Some points, each followed by its number:
tensor([-0.6,  0.0, -1.2,  1.6,  0.3,  0.1, -0.6,  0.2,  0.3,  0.6, -0.1,
         0.3, -0.6,  0.1,  0.6, -0.1,  0.4, -0.4,  0.1,  0.1, -0.8,  0.0,
        -0.5,  0.3]) 0
tensor([-0.6, -1.2,  0.1,  2.9, -0.1,  0.0, -2.2,  0.6,  1.0,  0.5,  0.3,
        -1.4, -0.2,  0.4,  0.1,  0.9,  0.4,  0.9, -1.3, -2.4, -1.5, -1.6,
        -1.4, -0.5]) 1
tensor([ 1.3,  0.8,  0.0, -1.8, -0.4, -2.1,  1.2, -0.1,  2.2,  0.0,  0.1,
        -0.4, -0.5, -1.5,  0.5,  0.2, -0.8,  0.1,  0.7, -0.2,  1.1, -0.1,
        -0.8,  0.6]) 2
tensor([ 0.4,  0.0, -0.4, -0.2, -2.2,  1.7,  1.6,  0.3, -0.2,  1.1, -1.3,
        -1.0, -0.2, -1.6,  0.7, -3.2,  2.3,  0.0,  0.4,  0.1, -0.8, -0.1,
        -0.4, -1.8]) 3
tensor([ 2.1,  0.3, -1.1, -1.3, -0.9, -0.7,  1.2, -1.1,  1.6,  2.1, -1.4,
        -0.1,  1.0,  0.8,  0.3,  0.6,  1.0, -0.4,  0.3,  0.1, -0.7,  1.8,
        -1.6, -0.4]) 4
tensor([ 1.2,  0.5,  0.2,  0.1,  0.1,  0.2,  0.8,  0.5, -0.8,  0.3, -0.2,
        -0.4,  0.1, -1.1,  1.7, -0.9,  1.1,  0.8,  0.1, -1.0,  0.1, -1.5,
         0.2,  0.8]) 5
tensor([-0.3, -1.0, -0.4, -1.4,  1.0,  1.6,  0.8,  0.2, -0.9, -0.6, -0.7,
         0.3, -0.2, -0.8, -0.2, -0.7,  0.4, -0.1, -0.1, -0.5,  1.2, -1.3,
        -0.6, -0.1]) 6
tensor([ 0.3,  1.6, -3.1, -2.3, -1.0,  1.5, -0.3, -1.0,  1.5,  0.3,  0.0,
        -2.5,  1.2,  1.4,  0.0,  0.6,  0.6,  2.8,  0.4,  1.5, -1.6,  2.0,
        -0.5,  0.5]) 7
tensor([-0.2, -0.9,  0.4, -1.4,  0.3,  0.1,  0.7,  0.2,  0.5,  0.2,  0.8,
         2.0,  0.1,  0.0, -2.4, -1.3, -1.0, -2.2, -0.2, -0.6,  1.9,  1.2,
        -0.4,  1.1]) 8
tensor([ 0.4, -1.2, -0.8, -1.9, -0.1,  0.4,  0.1, -0.2,  0.9, -0.6,  1.1,
        -0.3,  2.0,  1.3, -2.6, -0.7, -0.7,  1.0, -0.4,  0.2,  0.5,  2.1,
        -1.3, -0.2]) 9
tensor([-0.2, -1.7,  2.0,  0.9,  0.0, -1.0,  0.1, -0.6, -0.8, -0.7,  0.6,
         1.4,  0.1,  0.8,  0.1, -1.6,  0.2, -0.7, -0.6, -0.1,  2.2,  0.0,
        -0.1,  1.0]) 10
tensor([-1.2, -0.1,  0.3, -1.4, -0.4,  1.1,  0.9,  0.4, -1.8,  0.2, -0.3,
        -1.7, -0.2, -0.9,  0.9,  0.4,  0.4,  0.6,  0.0,  0.6,  0.4,  0.7,
         0.0, -1.8]) 11
New points follow, each followed by the numbers of its five nearest points above by angle, seen from the average point of the numbered points, smallest number first.
tensor([-1.1,  0.0, -2.3, -1.3, -1.1,  0.6, -0.1, -0.1,  1.9, -0.2,  0.4,
         0.4, -0.6,  0.3, -0.9, -1.3, -0.2,  0.6,  1.2,  1.4, -0.8,  2.5,
         0.8,  0.1]) 0 4 7 8 9
tensor([-1.2, -0.1,  0.5,  0.8,  1.3,  0.0, -0.1,  1.2, -0.4,  0.4, -0.1,
        -0.7,  0.9,  0.3, -0.3,  0.1,  0.6,  0.6, -0.1, -0.8, -0.9, -1.1,
        -0.6, -0.3]) 0 1 5 6 11
tensor([-1.1,  0.0,  0.4,  1.2,  1.1, -0.1,  0.4,  1.6, -0.6,  0.4, -0.5,
        -1.1,  0.6,  0.9, -0.5,  0.3,  0.6,  1.0, -0.5, -0.5, -0.4, -1.0,
        -1.2, -0.5]) 0 1 5 6 11
tensor([-0.2, -0.9,  0.4, -1.0,  0.3,  0.1,  0.0, -0.1,  0.7,  0.8,  0.6,
         1.5, -0.3, -0.4, -1.5, -1.3, -0.3, -1.2, -0.4, -0.5,  1.1,  0.6,
         0.2,  0.6]) 2 6 8 9 10
tensor([-0.5, -0.3, -1.4,  0.4,  0.2,  0.2,  0.0,  0.0,  0.5,  0.3,  0.0,
         1.0, -0.6,  0.0,  1.1, -0.1,  0.8, -0.4, -0.2, -0.3, -0.5,  0.0,
        -0.4,  0.5]) 0 1 5 6 10
tensor([ 0.0,  0.2,  0.8,  0.6, -1.0, -1.1, -0.1,  0.7,  0.5, -0.2,  0.0,
        -0.4,  1.0, -0.4,  0.3, -0.6,  0.4,  0.8, -0.4, -0.6,  0.0, -0.3,
        -0.8, -0.8]) 0 1 2 5 10
tensor([-0.4, -0.1, -1.1, -1.8, -0.7,  1.3, -0.1, -0.7,  1.0, -0.4,  0.7,
         1.6, -1.1, -1.8, -0.3, -1.7, -0.9,  0.2,  0.3,  1.5, -1.1,  1.6,
         1.1,  0.4]) 2 3 7 8 9
tensor([ 1.3,  0.1, -0.6, -1.4, -0.8,  0.0,  0.1,  0.2, -0.6,  0.5,  0.1,
        -1.5,  2.2, -0.8,  1.2,  2.6,  1.7,  2.0, -0.3, -1.3, -0.2,  0.1,
        -1.3,  0.2]) 1 4 5 7 11
tensor([-0.6, -1.4, -0.1,  0.4,  1.9,  0.2,  0.1,  0.3, -0.1,  0.4,  0.6,
         0.7, -0.6,  0.5,  0.4, -1.9,  0.3, -0.2,  0.3, -0.8,  0.5, -1.3,
         0.3,  1.6]) 0 5 6 8 10
tensor([-0.7,  0.4,  0.5,  1.4, -0.8,  0.6, -0.1,  0.8, -1.6,  0.2, -0.6,
         0.5,  0.5,  0.1, -0.1, -0.2,  0.8, -0.1, -0.3, -0.4, -0.2, -2.0,
        -1.0, -0.1]) 0 1 5 6 10
tensor([ 0.1,  1.1, -1.5, -0.6, -0.3,  0.9,  0.7, -0.5,  1.3,  0.5, -0.9,
         0.7, -1.2,  0.0, -0.1, -1.2, -0.5, -0.9, -0.3,  1.4,  1.1,  0.7,
        -0.4, -0.4]) 0 2 3 4 8
tensor([ 0.1,  0.2, -0.2,  0.5,  1.2,  0.8, -0.5,  0.7, -0.8,  0.5, -0.6,
        -2.1,  0.0, -0.1,  0.9,  1.3, -0.3,  0.9, -0.4, -0.4,  0.1, -1.1,
         0.4, -0.6]) 0 1 5 6 11
tensor([-0.3,  0.7,  0.2, -1.0, -1.1, -0.5, -1.3,  0.0,  0.9,  0.1,  0.4,
         1.2, -1.2, -1.1, -0.2,  0.0,  0.4,  0.3, -0.1,  0.0, -1.1,  1.0,
         1.3,  0.4]) 0 1 2 7 8
tensor([-1.7, -0.2,  0.4,  1.4,  0.4, -0.7,  0.4,  1.7, -0.7,  0.2, -0.8,
        -1.5,  0.9,  0.5, -0.9,  0.5,  1.0,  0.7, -0.6, -0.8, -1.5, -1.3,
        -0.6,  0.0]) 0 1 5 6 11
tensor([ 0.5,  1.1, -0.6, -0.7,  0.0,  0.6, -0.1,  0.2,  0.3, -0.7, -0.1,
        -0.3, -1.0, -0.4,  0.1,  0.5, -0.8, -1.0, -0.5,  1.3,  0.6,  0.9,
         1.3, -0.7]) 0 2 7 8 11
tensor([ 0.8, -0.8,  1.2,  1.7, -0.8, -0.7, -0.4, -1.0,  1.2, -0.3, -1.5,
         1.8, -0.6, -0.3,  0.7, -0.8,  0.3, -1.8, -0.3, -0.3,  0.4,  0.6,
         0.1, -0.4]) 0 1 2 8 10
tensor([-1.5, -0.1,  0.6,  1.2,  1.3, -0.6, -0.3,  1.2, -0.5, -0.1, -0.1,
        -1.2,  0.8,  1.0, -0.7,  0.3,  0.6,  0.5, -0.2, -1.1, -0.6, -1.5,
        -0.8, -0.4]) 0 1 5 6 10
tensor([ 0.3,  0.6,  1.4,  1.7,  1.3, -0.2,  0.0,  0.8, -0.1, -0.3, -1.3,
        -0.5,  0.0, -0.3,  0.1, -0.2, -0.6, -0.5,  0.3, -1.0,  0.4, -1.7,
        -0.1,  1.4]) 0 1 5 6 10
tensor([-0.4, -1.3,  1.6,  0.4,  0.0, -0.5, -0.1, -0.6, -0.4, -0.5,  0.2,
         1.1,  0.4,  0.5,  0.3, -0.9,  0.0, -0.5, -0.6, -0.3,  1.8, -0.7,
         0.0,  1.0]) 1 5 6 8 10
tensor([ 1.1,  0.4,  0.2, -0.5, -0.3, -0.2,  0.7,  0.3, -0.2, -0.1, -0.2,
        -0.7,  0.0, -1.3,  1.7, -0.7,  0.9,  0.8,  0.1, -1.3,  0.0, -1.5,
         0.0,  0.1]) 1 2 3 5 6
tensor([-0.3,  1.4,  1.0,  0.4,  0.5,  0.2, -0.2,  0.0,  0.5, -0.1, -1.8,
         0.2, -0.1, -0.1, -0.8,  1.4, -1.5, -2.9, -1.6,  1.2,  1.2,  0.4,
        -0.3, -1.5]) 0 2 8 10 11
tensor([ 1.0,  0.5,  1.4,  2.5,  2.0,  0.6,  0.3,  0.4, -0.6, -0.1, -1.6,
        -1.0, -0.1,  0.1,  0.8, -0.4, -0.5, -0.3, -0.3, -2.3,  0.1, -2.2,
         0.8,  1.1]) 0 1 5 6 10
